Each row has a name. Each question is about the rows just above it.

K532: [125 125 125 118 125 125 101]
K943: [146 105 105 148 110 167 146]
K151: [109 109 109 109 155 109 109]
K680: [172  98  79 179  72 185 182]
Repeated in K532:  [125]
The value that K151 holds more than once:  [109]
Whose row is [146 105 105 148 110 167 146]?  K943
Whose row is [125 125 125 118 125 125 101]?  K532
Which row holds [172  98  79 179  72 185 182]?  K680

K287: [104 172 114 121 134 101]
K492: [ 93 103  78  95 115 101]
K518: [103 122 119 132 126 139]
K921: [126 110 106 153 110 111]
K604: [ 85 109  77  95 134 109]
K59: [122  98 100 109  71  87]
K879: [ 95 100  79 107 107  96]
K692: [182 134 174 158  82 119]
K727: [134 160 154 146 190 165]
K346: [ 98 158 120 119 135 121]
K100: [112  85 106 130  85  85]
Repeated in K100:  [85]
Repeated in K879:  [107]
Whose row is [126 110 106 153 110 111]?  K921

K19: [ 91 159 119 110  93 133 122 144  86 165 159 125 147 123]
K998: [ 91 159 119  86  93 133  86 144  86  86 120 125 147 123]
K412: [ 91 119 119 110  93 133 125 125  86 129 120 125 147 123]
The value that K998 holds more than once:  [86]
The value that K19 holds more than once:  [159]
Where do [ 91 119 119 110  93 133 125 125  86 129 120 125 147 123] appear?  K412
Whose row is [ 91 159 119  86  93 133  86 144  86  86 120 125 147 123]?  K998

K509: [108 123 122  99 136 109 117 117 135 128]
K257: [139 132 127 125  98 131 107 152 129 121]
K201: [132 124 136 140 133 125 130 132  96 124]
K524: [131 134 143 150 114 145 134 134 134 150]
K211: [131 132 127 125  98 131 107 131 129 121]
K423: [168 109 130 126 120 107 122 126 132 138]
K441: [157 132 127 125  98 163 107 152 129 121]
Which value appears more than once in K211?  [131]
The value that K423 holds more than once:  [126]
Where do [131 134 143 150 114 145 134 134 134 150] appear?  K524
Whose row is [139 132 127 125  98 131 107 152 129 121]?  K257
Repeated in K509:  [117]

K703: [145 124 124 124]
K109: [147 127 106 147]
K179: [148 160 122 155]
K935: [142 120 153  80]
K807: [121 130 130 137]
K845: [146 143 116 157]
K217: [116 143 116 116]
K15: [121 161  97 161]
K408: [147 144 106 147]
K252: [149 149 149 111]
K195: [111 134 110 143]
Which value appears more than once in K807?  [130]
The value that K408 holds more than once:  [147]
The value that K217 holds more than once:  [116]
The value that K252 holds more than once:  [149]
Which value appears more than once in K703?  [124]
Repeated in K15:  [161]

K742: [136 122 135 120 126 127 127 112 128 133 118 121]
K644: [129 129 136 118 131 129 125 126 126 130 134 132]
K56: [136 165 142 148 150 164 178 129 125 155 127 156]
K579: [159 136 125 123 133 159 163 117 160 147 134 113]
K322: [114 129 137 132 129 130 122 129 129 134 140 121]
K821: [130 129 127 120 126 132 121 131 132 132 130 122]
K324: [131 119 129 125 118 131 133 125 131 130 133 125]
Which value appears more than once in K742?  [127]
The value that K322 holds more than once:  [129]
Which value appears more than once in K579?  [159]

K376: [148  97 140 105 113 139 158 144 125 139 135 168  98 118]
K350: [128  72 103 128 128 111 111 118 111 115 117 111 128 121]
K521: [165 126  93 126 156 121 124 118 187 114 104  89 107 142]
Which value appears more than once in K521?  [126]
Which value appears more than once in K376?  [139]
Whose row is [148  97 140 105 113 139 158 144 125 139 135 168  98 118]?  K376
Where do [128  72 103 128 128 111 111 118 111 115 117 111 128 121] appear?  K350
Whose row is [165 126  93 126 156 121 124 118 187 114 104  89 107 142]?  K521

